[[109 153 154 144]
 [138 113 107 147]
 [107 150 149 147]] -> 107

[[145 144 114  98 117]
 [145 143 113  98 116]] -> 114

[[120 128 127 125 115 115]
 [111 128 104 125 100 100]
 [129 128 154 125 137 137]] -> 104

[[152 113 154 108]
 [ 99 103 108 106]
 [102 149 113 148]] -> 108

[[106 124 108 132]
 [156 112 114 100]
 [128 125 128 149]] -> 114

[[141 130 150 118 134 132 142]
 [133 131 135 116 141 140 138]] -> 150

[[121 155 125 123 103 125]
 [141 133 138 107 110 142]] -> 125

[[133 145 123 144 129]
 [132 130 132 111 107]
 [132 129 133 112 105]] -> 132

[[134 146 133 113 100]
 [119 129 101 137 143]] -> 133
---
[113 105 115 120] -> 115
[106 115 155 117 100 118] -> 100
[109 139 156 151] -> 156
[158 114 111 110 145] -> 110
[136 112 117 103] -> 117
[135 152 154 150 149 149 104] -> 149
[151 141 140 127 115 117] -> 115
[123 136 100  99 119] -> 99
[126 105 129 152 113 157] -> 113
---
[[137 136 105 100]
 [104 106 101 146]
 [153 102 158 156]] Out: 136

[[107 139 150 142]
 [129 138 111 113]
 [126 126 113 116]] Out: 139

[[158 117 135 142]
 [110 153 129 129]
 [120 133 123 131]] Out: 117

[[ 99 140 101 115]
 [135 123 132 133]
 [118 138 122 116]] Out: 140

[[134 131 136 109]
 [130 145 120 158]
 [118 116 118 135]] Out: 131

[[108 129 152 125]
 [123 132 124 127]
 [117 116 120 154]] Out: 129

[[130 137 136 102]
 [143 147 110 151]
 [150 107 120 149]] Out: 137

[[125 135 138 104]
 [129 123 149 127]
 [124 133 137 104]] Out: 135

[[155 110 129 105]
 [128 138 110 136]
 [134 112 149 114]] Out: 110

[[146 114 106 141]
 [148 126 112 132]
 [138 112 115 140]] Out: 114
---
[[144 130 124 139 135]
 [103 125 122 136 130]
 [127 102 122 143 127]] Answer: 122

[[108 126 148 140]
 [141 122 104 119]
 [111 142 139 146]] Answer: 139

[[114 150 108 149]
 [155 104 144 109]
 [146 109 119 116]] Answer: 119

[[143 129 129 122]
 [130 112 121 127]
 [120 106 108 126]] Answer: 108

[[120 142 129 131 100]
 [115 140 132 132 135]
 [133 133 116 118 132]] Answer: 116

[[149 129 107 143 139 106]
 [102 104 118 136 149 154]
 [120 115 144 130 110 139]] Answer: 144

[[119 125 129 119 124]
 [148 128 113 148 137]
 [152 131 110 152 141]] Answer: 110

[[132 106 115 145]
 [113 143 148 111]
 [128 111 110 146]] Answer: 110

[[126 131 109 150 154 128 113]
 [123 152 143 117 118 140 125]
 [122 134 105 149 155 129 115]] Answer: 105
---
[[128, 131, 110, 107],
 [110, 121, 117, 144],
 [133, 132, 109, 103]] Out: 109

[123, 134, 107, 131, 147, 102, 122] Out: 122

[145, 145, 99, 119, 139] Out: 139

[128, 114, 155, 131, 108] Out: 128

[135, 101, 110, 125] Out: 125

[[122, 136, 128, 115, 132, 103, 130],
 [133, 123, 128, 137, 125, 143, 126]] Out: 122

[112, 100, 123, 120, 122] Out: 120
---
[[131 125 144 123 126]
 [131 103 135  99 116]] Answer: 99

[116 138 150  99 118 127] Answer: 118

[115 134 122 123 137 152 140] Answer: 152

[135 120 125 143 125 151 125] Answer: 151

[[101 129 138 103]
 [102 132 139 105]] Answer: 139

[[109 128 147 116]
 [133 105 122 131]
 [106 136 147 115]] Answer: 147

[136 138 120 157 147 148 142] Answer: 148
---
[[126 125 124 124 125 124 124]
 [127 120 120 122 128 121 125]
 [102 140 139 133 101 137 119]] Answer: 127

[[133 147 109 151 135 155]
 [131 135 130 140 129 140]] Answer: 131

[[129 137 119 121 124]
 [116 107 104 115 146]
 [126 134 122 130 118]] Answer: 116

[[118 136 132 107 130 132 122]
 [103 125 128 109 122 123 109]] Answer: 103

[[103 132 126 135 126 103 148]
 [136 118 119 131 115 142 115]] Answer: 136

[[126 131 128 129 125 125]
 [139 133 134 128 104 123]
 [129 130 129 125 126 133]] Answer: 139

[[120 116 143 142 131]
 [144 127 114 142 155]
 [123 144 153 142 145]] Answer: 144

[[152 120 131 120]
 [137 118 128 135]] Answer: 137
---
[125 138 133 136 142 143 150] => 150

[[143 134 146 122 135 144 122]
 [147 147 118 106 117 133 139]
 [135 146 114 140 140 140 137]] => 137

[126 154 120 127 110 125] => 125

[[136 106 117 119 118 118 118]
 [141 129 119 118 119 122 120]
 [128 139 114 115 115 115 116]] => 116

[[116 128 101 116]
 [130 125 126 126]
 [130 125 130 133]] => 133

[[127 135 123 149 124 132 132]
 [134 130 141 144 132 127 129]] => 129

[127 116 106 133] => 133
